In each game, the first row plays the second. By how much does the first row win? 20 means about a draw, 40 a big win and 0 a big loss. Wins can go round in a circle. Each row has two weighted sums of its numbers, A and B, taken from their middle values. A row wins by its A times the other's B, less its B times the other's A.
[ -1 -21  13 -19  19  19  15 -39  32   8  28 -13  15 -38]
[ 12 -14  -7   0 -29   1 -21  37  10  -2 -39  23  -7  35] -> 18
[ -5 -18  11 -17  18  18  21 -40  26  14  33 -14  13 -38]
[ 29 -33  20 -21  32 -14  15  -9 -10   7  -6  -9   1  -1] -> 20
[ 33 -28  20 -17  27 -16  25  -5  -4  -1  -4 -11  -1 -18]
[-12  38 -28  28 -20 -10 -19  28 -33  -8 -21   6  -4  33] -> 19
[  9  -7  10   1  22 -15  37 -41  18 -15 -16  27 -22   6]
[-11  30 -35  22 -11 -20 -19  33 -30 -11 -21  13  -8  45] -> 15
[ 13  23  15  24 -28  19 -71  12   6 -26  -7  -7  10  -3]
[ 33 -12  42   4 -20  15 -33  14 -22   7 -13 -15   0 -11] -> 24
[-35   4 -42  27 -24  38  42  22 -14 -10   9   1   3  -4]
[  0  -3  11  -6  17 -14  44 -32  20 -13 -18  36 -29   5] -> 21
[ 25 -29  45  -9 -12  21 -23  14  -2  12 -21 -15   0   0]
[ 34  11 -12  21   2 -16  -7  15 -53 -13 -19   0  -9  14] -> 25
[  5 -31  16   8  18 -65 -13  17 -11   0  -9  -8   7  50]
[ 12  10  13  24 -42  42 -18 -14  18   0  -4  -5   4 -36] -> 19
[ 31 -32  19 -19  31 -19  13   0  -6  -2  -6  -3  -6  -3]
[  0 -49  33 -30   8  19  -4  17  19  12 -15   6   4   1] -> 21
[ 23  29 -24  23  -4 -23 -12  19 -46 -13 -24   0  -4  20]
[  1  31  -9  33 -46  26 -16  -1   2  -2   5 -10  -3 -14] -> 25
[ -4 -23  13 -25  15  26  17 -36  32  13  31 -14  13 -29]
[-10   9 -24  11 -33  -1 -21  44   3  -6 -32  21  -5  38] -> 19
[ 21 -34  38 -22 -15  28 -17  19   0  16 -14  -2  -1  -8]
[-39  17 -43  41 -10  17  17   9 -22  -3   0  -1   0  15] -> 18
[ 37 -17  38   3 -13  27 -34   3  -9  -3 -17 -14   6 -12]
[ -6 -16   0 -11   7  27  12 -36  26  11  47 -26  17 -28] -> 19
[ -7 -19  13 -18  37 -50  -6 -19   4  18  30 -21  23   9]
[  6 -19  19 -20  40 -53   0 -15  -4  18  17 -18  14   7] -> 21
[ 29 -28  33 -14  27 -17  10 -14   3   4 -15  -6   1 -16]
[-29   0  -4 -37  34 -21   7 -13  29  18  29  21  -7 -19] -> 16
[-35   8 -35  21  -9   6 -12  43 -20 -13 -15  12  -2  44]
[ 37  13   0   2   6 -37   5  16 -45  -1 -25   2 -13   7] -> 19
[-33  19 -37  22 -15  -7  -8  41 -19 -10 -13  11  -2  42]
[-10 -13  26 -28  26  -6  25 -17  12  -1  25  29 -18 -38] -> 19
[ -8  29 -15   9 -13  45  41 -33   6   6  16 -16  -3 -41]
[  7 -49  20 -25 -16  45   8   1  24  11  -1   7   8  -9] -> 24
[ -5 -24  10 -26  29   9  25 -32  24  20  22 -11   9 -28]
[ 11  -5  10   4  23 -30  25 -44  17 -26  -5  27 -14  11] -> 14
[ -7 -36  28 -26  32   6  25 -12  31  -8 -20  14  -6   8]
[ 33 -26  31 -16 -31 -21 -20   9  10  -1  16 -11   4  28] -> 2
[ -5 -27   8 -26  27  20   7 -25  26  17  26 -11  17 -37]
[ 11  26  22  30 -16  28 -60   2  -3 -24 -14 -14   5 -11] -> 28
[  8  -3   2  -7  21   9   4 -44  17  16  34 -19   7 -39]
[ 20 -37  19 -31  30  -9  21 -12  10   4  -7  -1  10  -7] -> 19
[-32  21 -35  24 -13  -2 -11  40 -24  -9 -18   9  -1  40]
[  0   7  -7  -4  15  15  10 -50  26  15  32 -17   6 -38] -> 19
[-18  19 -42  34 -38  15  21  14  -4 -11  11  10 -13   4]
[-26  10 -49  30 -32   7  14  26   0 -13  16   9  -8  18] -> 22
[-20  24 -23  52 -18   7   7   0 -24 -11  -8  -3   0   3]
[ 11 -30  19 -18  -6  39  12 -30  22   4  36  -9  13 -34] -> 21
[ 17   9  11  10  23 -24  33 -39  -2 -12 -22  13 -22   3]
[-37  21 -45  25 -15   6  -7  36 -17  -9 -10  12   1  30] -> 22
[  5  -6  13   7  -5  -6  49 -14  -6  10 -32  28 -36   3]
[ 11 -16  20  -2  32 -12  31 -36   4  -9 -18  18 -21   7] -> 22
[ 22  13  19   6  -2  29  45 -19  -4 -12 -16 -26  -5 -34]
[ 16  -1   5  -3   6 -46 -19  35 -22  -8 -32  13 -13  47] -> 19
[ 12  28  15  30 -31   3 -32  17 -27   5 -12 -14  -7 -12]
[ 21  16  28  13 -29   5 -72  19   8  -9  -8 -11   7  -8] -> 16
[ 13  15   6  25 -47  42 -16  -4   4   1   3  -5 -11 -22]
[-32  14 -34  19 -24  41  57  -4  -5  -1  22  -6   3 -27] -> 22
[  7  36 -23  22 -15 -23 -12  31 -37 -12 -20   5 -13  21]
[ 28 -22  18 -10  28 -59  -8  -5 -19   8   8 -13   9  15] -> 15
[-20  -5  -8 -36  35 -30  -1  -2  35  17  28  17  -2 -28]
[-12  35 -16  18 -32 -13 -39  34 -10 -12 -16  11  -6  40] -> 20
[-31  15 -42  21 -14   2 -11  40 -22  -8 -16  10   0  45]
[-25  23 -30  21 -13  -7 -17  29 -20  -1 -30  12  -9  56] -> 19
[ -2 -16   1  -7  11  25   5 -45  26   8  42 -11  16 -38]
[ -1 -28  20 -16  25 -71  -7  12 -14   8  11 -10  15  42] -> 20
[-18 -13   5 -45  16  -6  36  -8  33  -3  -5  36 -13  16]
[-26  28 -22  20   1 -25 -41  33 -24 -12  -7   3  -6  56] -> 22
[ -2 -11  14 -10  27 -12  -6 -39  13  17  42 -23  14 -22]
[ 26   2  16  -2  14  21  36 -24  -5  -1  -2 -25  -6 -42] -> 21
[  8  -4   2   1  27 -27  34 -41  18 -26  -4  27 -17  10]
[-39 -14  -9 -42  24   0  -1  10  49  -9  13  24  10   8] -> 33
[-27  27 -38  26 -16  -5 -13  33 -23 -10 -16  12  -7  41]
[ -2 -23  10 -26  21  12  17 -29  25  16  33 -15  16 -35] -> 21
[ 20 -30  30  -4  -3  20  34   3 -13  17 -27  -3 -20  -8]
[-17  37 -31  22 -16 -10 -14  33 -27  -9 -22   8  -9  38] -> 19
[-14 -44  24 -35   4  23  -9  19  27  22  -5  10   4  -2]
[  3 -27  18 -29  33   4  23 -26  24  14  11 -11   5 -21] -> 17
[ -3  40 -27  25  -9 -31 -11  24 -41 -12 -17   4  -6  34]
[ -2 -29  13 -31  25   9  23 -31  29  17  16  -2  11 -26] -> 17
[-32  15 -23 -38  31 -12 -20  -7  40  22  17   7  17 -15]
[  4  15  -4   9  10 -16  49 -35   7 -22 -15  29 -28   7] -> 6
[-22  39 -28  32 -25  26  21  13 -30 -12  -9  -5  -2   0]
[ 39 -24  23  -6  16 -19   1   2 -14  -1 -23  -1  11 -23] -> 19
[ 38 -21  21 -16  16 -27  16   6 -13  10 -12  -8  -9  -9]
[  3  14 -11  11 -59  35  25   8  11  -4  -4   9   3 -26] -> 19
[ 14  21  28  19 -26  11 -72  17   7 -20  -8 -12  10  -8]
[  3  10   8   9  12  -6  53 -37 -11  -6 -23  20 -30  10] -> 20
[-10 -14  14 -13  34 -16  26 -31  36 -31 -12  30  -2   4]
[  1 -27   8 -31  22   4  29 -26  28  16  19 -13  19 -28] -> 22
[  3 -24  11 -33  29   3  31 -24  17  19  11 -16  15 -21]
[ -2 -10   9 -13  30 -23  -6 -37  16  17  42 -22  17 -18] -> 23
[-23  20 -30  13 -12 -22 -41  41 -17 -11  -7  15  -2  56]
[ -6  54 -18  28   2  -5  10  -9 -38 -12   6 -19  -3  -8] -> 19
[ 18 -26  21 -12  34 -66  -4  -3 -11   7   3  -9  10  19]
[-12  28 -13  37 -23   3  22  10 -45  11 -13  -8 -15   7] -> 25
[-44 -15  -6 -42  16  11 -13  13  49   3   9  20  16   6]
[-25  11 -10 -32  34 -52 -10 -10  31  13  28  19   7 -18] -> 39
[-46   0 -13 -41  18   4  -1   9  48  -3   1  28  13   6]
[-20  22 -44  31 -39  16  15  19  -8  -8  10   9 -10   7] -> 6
[ 12  -1   0   5 -54  32   5  22  10   1 -27  15  -4  -6]
[ 14 -31  25 -27  30 -11  15 -22  20  14   7 -14   3  -7] -> 21
[-10  13  25  15 -42  -1 -11  36  -8 -12 -36  18  -4  15]
[-36 -20   2 -44  31  11  -4  11  37   0   0  18  15   3] -> 10
[  1 -19   8 -26  25  18  22 -35  21  14  30 -11   8 -35]
[ 12  32   0  15 -11  44  29 -13 -22  -7  -4 -22 -10 -39] -> 19
[ 41  -8   3  -9  18 -15  11   3 -34  13 -22  -7 -12   1]
[ 13  -7   3  -3  -8 -39 -26  37  -7   3 -32   6 -10  57] -> 26
[-18  33 -39  26 -14 -13 -10  33 -24  -8 -21   8  -8  35]
[ 28 -28  18 -18  34 -22  20  -9  -2   5  -8  -9   2 -15] -> 19
[ 11 -35  19 -21  25 -58  -5  13  -7   4   0  -3  10  41]
[-32  21 -47  27 -23   8   1  32 -24 -12  -4  14   3  28] -> 20
[ 39 -12  13   3  21 -33  11   3 -13  -6 -27 -10   1  -9]
[ -6 -22   9 -32  24  10  21 -36  33  17  23  -7  14 -22] -> 13
[-24  22 -32  31 -45  12  -1  22   7  -6   3 -11   6  21]
[ 30 -30  24 -19 -11  19   2 -22   3   6  36  -9   5 -20] -> 13
[-37   8 -19 -28  30 -11   5 -13  54 -23   3  31   5  13]
[-25  17 -43  32 -40   9   6  23   4 -10  14   7  -5  13] -> 9
[ 41   4  23   5 -21 -19 -37  20 -18 -15   3 -12  -7  12]
[-35   7 -39  25 -28  36  45  20 -11  -8  12  -2   2  -6] -> 31
[  8  -6   2   0 -22 -17 -26  43  -9   4 -41  16  -6  42]
[-23 -29  11 -43  24   3  10   9  41  -1  -5  27   1   1] -> 19
[ 28 -34  23 -25  27  -2  15  -6 -10   5 -14  -1   6 -11]
[-14 -21   9 -29  31 -24  -2 -19  19  15  45 -21  20   1] -> 17
[ -5 -25  18 -25  27   4  20 -35  26  15  25 -17  13 -18]
[  3   2  -7   4 -37   2 -23  41   3  -2 -39  19  -6  35] -> 19
[  5  17 -16   0  13  22   6 -48  32  13  18 -12   0 -42]
[-18  44 -29  28 -22  37  19   9 -26 -14  -3 -11  -5  -8] -> 19
[-13  38 -34  24 -18 -12 -13  30 -31 -10 -20  15  -9  29]
[-20  13 -17 -12  12  28   5 -45  40  15  26   5  10 -45] -> 17
[ 43  -7 -10   3   6 -38  -6   1 -17  15 -26   0  -8  17]
[ 23 -34  43 -13 -11  22 -11  17  -6  14 -18 -10  -3  -3] -> 21
[ 32   5  38   9 -20  16 -34  12 -23   2 -23 -19   0 -10]
[ 17  11  -6   7  11  15  20 -40  11   8  16 -19  -2 -49] -> 24
[-20  -1 -10 -13  26 -21  38 -28  39 -20  -7  40 -14   8]
[-14  18 -19  10 -28  -9 -33  44  -7  -9 -24  20  -7  45] -> 20
[ -2 -10  10 -12  27 -15   1 -41  16  18  42 -22  13 -19]
[ 14  34 -18  24 -17 -20 -13  26 -34  -5 -28   1 -12  19] -> 21
[ 13 -37  18 -35  25  -2   3 -13  16  18  12 -10  16 -11]
[-10  -7  -6 -16  35 -21  15 -29  44 -35   3  32  -2   9] -> 19
[-24  16 -46  30 -41   5   3  25   6  -9   8   5   0  24]
[-33  10 -37  25 -26  39  53   1  -8  -4  20  -3   3 -18] -> 22
[ 12  24  22  20 -33   3 -73  16   5  -7  -8  -9  11  -8]
[  3 -28  17 -28  20  21  15 -32  20  13  30  -7   9 -30] -> 16
[ 28  -6  29  13  13 -10  33 -24 -29  -5 -31  -7  -3  -6]
[ -4  28  -6  28 -10   1  44 -20 -30   7 -18   6 -31   7] -> 27
[ 18 -33  23 -19  31 -36  -5 -13  -8   6  26 -16  13   7]
[  4  32 -21  33  -8 -15 -30  24 -41 -12 -25   5  -3  22] -> 16
[ 22 -31  48 -19  -7  27 -37  17 -12   8 -10 -10   9  -1]
[-12  39 -12  42 -12   8   3  -4 -35   0 -13 -14  -9   8] -> 18
[ -8  40  -1  17 -44  -3 -32  30  -1 -16 -13   8  -7  19]
[ 32 -33  25 -12  -8  14   2 -21  11   2  27 -15   9 -22] -> 21
[ 30 -37  23 -13  17 -34  12   8 -17  10 -11  -1  -5  11]
[ 11  27  10  32 -20   5  -3   7 -42  11 -23 -16 -12  -5] -> 19
[  9 -17   0 -21  27   6  35 -35  22  13  19 -10   2 -35]
[ 38 -28  16 -11   8 -47 -20  13 -24   4  -4   3   6  20] -> 15
[ 11 -12  -2  -4  59  -7 -15  -4  -8 -14  10  -4 -14 -10]
[-24  36 -45  28 -24   5   7  27 -21 -13 -12  10   1  12] -> 19
[ 26   2  40   7 -26  16 -63  16  -3  -4 -11 -14   3  -7]
[ 42 -14  22  -3   6 -22  16   5 -29   2 -28  -3  -3  -5] -> 32
[  3 -42  21 -29  18   9  21 -20  23  16  19  -8  10 -15]
[-12  41 -13  38 -20  12   8   4 -37  -1 -13 -10 -12   4] -> 19
[-40  25 -32  31 -16  27  34  16 -23 -10   7  -9   2  -6]
[ 33 -26  20 -20  24 -19  13 -14   0  16 -10 -11   1 -10] -> 20
[-31  11 -14 -35  38 -26  -4 -12  31  14  29  13   6 -21]
[ 16  26 -11  28 -48  22 -18   3   2   1  -3 -16  -1  -6] -> 22
[-20   3 -19  47 -21  -7  14  15 -37  12  -2  -6  -6  14]
[  2  -6   3  -1  -6 -41 -25  38 -11   0 -32   9  -9  64] -> 22
[ 11  15  26  20 -18  20 -78   6  19 -30  -5 -10  15  -5]
[-40   7 -47  27  -6  24  25  30 -24 -14   4   7  -1  12] -> 18
[  8  40   6  36 -19  10  -7  -4 -27 -14 -20 -14  -8  -3]
[-35 -25  -1 -43  10  18  -8  17  50   1   6  20  16   2] -> 14
[ 14 -26  16 -19  15 -54 -14  24 -11   2 -13  -3   3  55]
[ 19  -2   5  -5 -23 -15 -33   7 -22 -13  70  -7  -3  11] -> 18
[ -4 -23   4 -21  14  26  12 -34  19  12  46 -10  15 -36]
[-11  26 -20  14 -16 -21 -44  38 -18  -6 -16   7 -11  56] -> 20
[-15  -6  17 -34  29  -5  -7 -16  32   0  27  31  -9 -37]
[-33  12 -17 -38  31 -26 -16  -9  30  21  31  15   9 -12] -> 19
[-22  19 -38  37 -39  15   8  13   1 -10  12   9  -9   4]
[-34  10 -46  29 -23  21  16  33 -18 -16   2   7   4  18] -> 20
[ 10  15 -14  13  -7 -37 -18  33 -32  -5 -37  12  -7  47]
[ 20   1   2  -3 -56  25  -1  19  21   0 -20  12  -7   0] -> 25
[  8  23  16  24 -29   5   2  15 -44  19 -20 -13 -17  -3]
[ -5  37  10  38 -30   4 -27  11 -25  -2 -15 -15  -1   0] -> 19
[-41  21 -23  29 -26  33  25  26 -24 -17   5  -1   2   2]
[-26  32 -41  24 -13  -8 -10  33 -23  -8 -18  10  -5  37] -> 20
[ -9  43 -17  35 -17  11  21  -5 -36  -2 -17  -9 -12   6]
[ 10 -40  37 -22   9  19   0  -7  22   7  18   9 -13 -30] -> 21
[-31  16 -18 -32  37 -23 -16 -13  31  18  23  20   5 -21]
[-18  17 -45  34 -43  16   9  16   5  -8  12   4  -2   6] -> 19
[-14   2  -9 -16  26 -22  28 -32  44 -23  -4  39 -12   7]
[ 42  15  16   6 -30  -7 -36   9 -16 -10  10 -16  -6   5] -> 7
[-23 -31  18 -45  21  11  10   4  41   2 -10  18   7  11]
[ -2 -32  14 -18  10  20   6 -32  19  10  48 -14  16 -23] -> 16
